a =
array([[713, 600, 704, 511, 834, 529, 278, 636, 274, 656, 469, 417, 487,
        315],
       [460, 368, 310, 684, 254, 498, 451, 568, 516,  59, 518, 371, 505,
        608],
       [679, 320, 476, 903, 301, 575, 324, 635, 346, 413, 368, 391, 629,
        468],
       [379, 688, 564, 165, 704, 495, 725, 530, 713, 665, 557, 720, 410,
        547],
       [384, 733, 421, 259, 681, 516, 455, 596, 467,  96, 569, 522, 335,
        579],
       [743, 531, 731, 634, 679, 513, 392, 450, 381, 930, 423, 517, 608,
        343],
       [508, 244, 506, 704, 210, 527, 716, 413, 637, 844, 461, 546, 669,
        588],
       [747, 437, 576, 837, 463, 593, 209, 556, 273, 522, 358, 371, 599,
        383],
       [569, 786, 649, 249, 932, 533, 385, 540, 381, 517, 648, 529, 367,
        387],
       [654, 712, 705, 428, 883, 469, 353, 613, 370, 749, 567, 494, 437,
        368],
       [690, 615, 739, 545, 719, 543, 474, 496, 478, 983, 501, 571, 604,
        380],
       [610, 295, 473, 865, 174, 513, 517, 453, 504, 672, 432, 447, 630,
        532],
       [439, 737, 536, 210, 846, 525, 412, 635, 466, 309, 605, 571, 345,
        479],
       [377, 696, 544, 139, 711, 457, 742, 446, 684, 667, 642, 669, 352,
        573]])
Indices start at 1.
row 1 col 1	713
row 3 col 9	346
row 14 col 4	139
row 2 col 3	310
row 14 col 6	457
row 13 col 14	479
row 8 col 2	437
row 4 col 13	410
row 6 col 6	513
row 4 col 2	688
row 1 col 2	600
row 8 col 5	463
row 11 col 5	719
row 9 col 4	249
row 4 col 9	713
row 6 col 5	679
row 3 col 2	320
row 9 col 3	649
row 10 col 5	883
row 7 col 13	669
row 9 col 11	648
row 5 col 3	421
row 7 col 2	244
row 13 col 12	571
row 11 col 13	604
row 5 col 12	522
row 6 col 12	517
row 8 col 1	747
row 5 col 1	384
row 14 col 8	446
row 11 col 14	380
row 12 col 2	295
row 7 col 7	716
row 13 col 4	210
row 5 col 10	96
row 4 col 8	530
row 3 col 3	476
row 6 col 13	608

arr =
[[ -4.488  -5.208  -6.748   8.813   4.206  -3.664 -11.079  -1.921  -9.054
   -2.453]
 [-11.903 -19.509 -20.933   9.330  26.262  13.489   0.588  19.941  -9.054
    6.234]
 [ -0.908  -1.856 -17.623  -2.167  -4.226  -5.030  -5.707  -4.006  -9.054
   -2.654]
 [ -7.833  -5.857  -6.748  -2.167  -4.226   4.327   5.720  -4.006  -9.054
    4.170]
 [ -3.141  -5.208  11.024  -4.413  -9.507  -5.030  -5.707  -7.611  -9.054
    5.949]
 [ -0.908  -5.208  15.345 -12.397  -9.197  -9.383  -5.657 -13.249  11.461
  -13.211]
 [ -4.207  -5.208  -6.748  -1.275  -4.226   7.648  -5.707  -4.006  -6.708
   -2.453]
 [ -0.908   1.119  -6.748  -2.167  -4.226  -5.030  -5.707  -4.006  -9.054
   -2.453]
 [  2.862   4.627   9.632 -12.567 -17.332 -27.579  -8.416 -11.832  -9.054
   -2.453]
 [ -0.908   0.443  -6.748  -2.167  -4.226  -5.030 -11.739  -4.006  -9.054
   -2.453]
 [ -0.997   3.978  -4.437  -2.167 -11.911  -5.030  -9.059 -14.395  -9.054
   -2.453]
 [ -0.908  -5.208  -6.748  -5.071  -4.226  -5.030  -2.670  -3.671  -9.054
   -2.453]
 [ -0.908  -5.208  -6.748  -2.244  -4.226  -5.030   5.155  -4.529  -8.221
   -2.453]
 [ -0.908  -5.208 -14.338  -0.983  -4.226  -0.624  -9.439  13.077  -9.054
   -2.453]
 [ -0.908  -5.208  -6.748 -10.766  -4.226  -5.030   4.016  -4.006  -2.881
   -4.219]]
Indices start at 1.
(1, 1) => -4.488
(7, 6) => 7.648
(3, 2) => -1.856
(3, 3) => -17.623
(15, 5) => -4.226
(5, 6) => -5.030
(9, 2) => 4.627
(13, 3) => -6.748
(12, 3) => -6.748
(6, 8) => -13.249
(3, 5) => -4.226
(11, 9) => -9.054
(7, 2) => -5.208
(11, 1) => -0.997
(7, 8) => -4.006
(14, 7) => -9.439
(5, 10) => 5.949
(7, 1) => -4.207
(2, 8) => 19.941
(8, 5) => -4.226
(9, 7) => -8.416
(1, 10) => -2.453
(1, 2) => -5.208
(1, 8) => -1.921
(5, 5) => -9.507
(12, 5) => -4.226
(1, 5) => 4.206
(9, 3) => 9.632
(12, 9) => -9.054
(10, 6) => -5.030
(14, 9) => -9.054
(3, 10) => -2.654
(5, 7) => -5.707
(12, 8) => -3.671
(1, 9) => -9.054
(14, 10) => -2.453
(2, 4) => 9.330

grid =
[[ -7  -9  32 -22  -3  14]
 [-17  24  10   8 -11   7]
 [-27  37 -14  22   8   0]
 [ 50 -15 -18   3  46  24]
 [ -3 -13  31  -7 -12  33]
 [-11 -61 -49   6   0 -31]
 [ -5 -31  42   1  -5  37]
 [  6  18   0 -25   4 -34]
 [ -4 -59 -52  11 -14 -29]]
Indices start at 1.
row 1 col 1 = -7
row 9 col 3 = -52
row 4 col 5 = 46
row 9 col 2 = -59
row 5 col 5 = -12
row 5 col 3 = 31
row 9 col 4 = 11
row 4 col 2 = -15
row 3 col 5 = 8
row 4 col 6 = 24
row 8 col 3 = 0
row 8 col 2 = 18
row 5 col 4 = -7
row 2 col 6 = 7
row 2 col 1 = -17
row 6 col 1 = -11
row 4 col 4 = 3
row 4 col 3 = -18
row 4 col 1 = 50
row 7 col 4 = 1
row 2 col 2 = 24
row 5 col 2 = -13
row 7 col 2 = -31
row 1 col 2 = -9
row 1 col 3 = 32

W =
8672  9138  3884  6948
3433  6031  5849  2910
8546  9509  6705  3976
9000  7864  3372  4842
8881  9265  3995  6243
7543  7973  4379  8323
6977  7489  4640  8243
7514  5670  3748  3132
3917  4257  3048  6756
8633  6794  3541  3119
7168  8152  4603  8191
8537  9102  3314  7132
8446  8493  4577  4525
Rows and columns are counted from 1.
row 1 col 1 => 8672
row 5 col 2 => 9265
row 2 col 1 => 3433
row 9 col 1 => 3917
row 3 col 4 => 3976
row 10 col 4 => 3119
row 12 col 1 => 8537
row 9 col 3 => 3048
row 8 col 4 => 3132
row 13 col 4 => 4525
row 6 col 4 => 8323
row 4 col 3 => 3372
row 12 col 4 => 7132
row 13 col 1 => 8446
row 10 col 3 => 3541
row 13 col 2 => 8493
row 6 col 3 => 4379
row 2 col 4 => 2910
row 11 col 3 => 4603
row 7 col 4 => 8243

M =
-15  -68   57   30  -15  -65  -15   57   73  -57    3  -17   13  -46  -68
-20   48    8  -22   42  -35  -19  -29   26    3   32  -71  -13   78   66
 24   45   67    7   21  -70  -30  -29  -15   -9    4  -16   32   16  -51
-49  -70   29   70   78   22  -32  -60  -81   80   61  -16    0  -57   66
-67   67  -27  -16   29  -55  -60  -61  -72   81  -81  -41  -16  -41   -4
-80   49   65  -43  -77  -75   -8   31   32   64  -52   76   28   66   50
 57  -64  -60   62   61   15   39   -3   56   31   -7  -76  -19   67   11
  2   54   60   -7   -2  -64   73  -13  -32   52   10   62   25  -66   12
 32  -47   25   65  -34  -34  -24   39   40   61  -48   -3  -31   55  -27
-59   71   53   10   29   24  -30   26  -30  -54  -15   39  -20   22  -69
 53   56  -13   36   67   47   -1   13  -16   23   36   26   60   40   55
-15   65  -53   81   13   56   65  -51   37  -57   70   -5  -73   11   57
-61  -56  -25   -1  -63    8  -65   -7   27   15  -46   20   -5   78   49
Rows and columns are counted from 1.
(1, 1) -> -15
(13, 4) -> -1
(13, 13) -> -5
(4, 10) -> 80
(12, 7) -> 65
(6, 8) -> 31
(7, 10) -> 31
(5, 3) -> -27
(2, 10) -> 3
(12, 5) -> 13
(3, 2) -> 45
(7, 4) -> 62
(3, 6) -> -70
(2, 1) -> -20
(11, 13) -> 60
(9, 13) -> -31
(3, 10) -> -9
(1, 2) -> -68
(12, 6) -> 56
(9, 2) -> -47
(8, 11) -> 10
(6, 14) -> 66
(2, 5) -> 42
(9, 8) -> 39
(11, 10) -> 23
(7, 12) -> -76
(8, 1) -> 2
(11, 12) -> 26
(11, 1) -> 53
(5, 6) -> -55
(12, 11) -> 70
(9, 12) -> -3
(6, 6) -> -75
(6, 15) -> 50
(7, 13) -> -19
(1, 5) -> -15
(2, 12) -> -71
(1, 4) -> 30
(3, 7) -> -30

data =
-58 26 2 -19 -35
-42 7 12 -32 -28
-42 9 19 -40 -20
-57 17 -5 -42 -16
-24 27 -74 36 47
-14 14 -75 48 50
-42 8 11 -31 -20
-16 24 -77 44 47
Rows and columns are counted from 1.
row 1 col 1	-58
row 5 col 3	-74
row 4 col 1	-57
row 6 col 4	48
row 8 col 4	44
row 8 col 2	24
row 1 col 4	-19
row 7 col 5	-20
row 5 col 5	47
row 2 col 3	12
row 5 col 1	-24
row 1 col 2	26
row 6 col 1	-14
row 2 col 4	-32
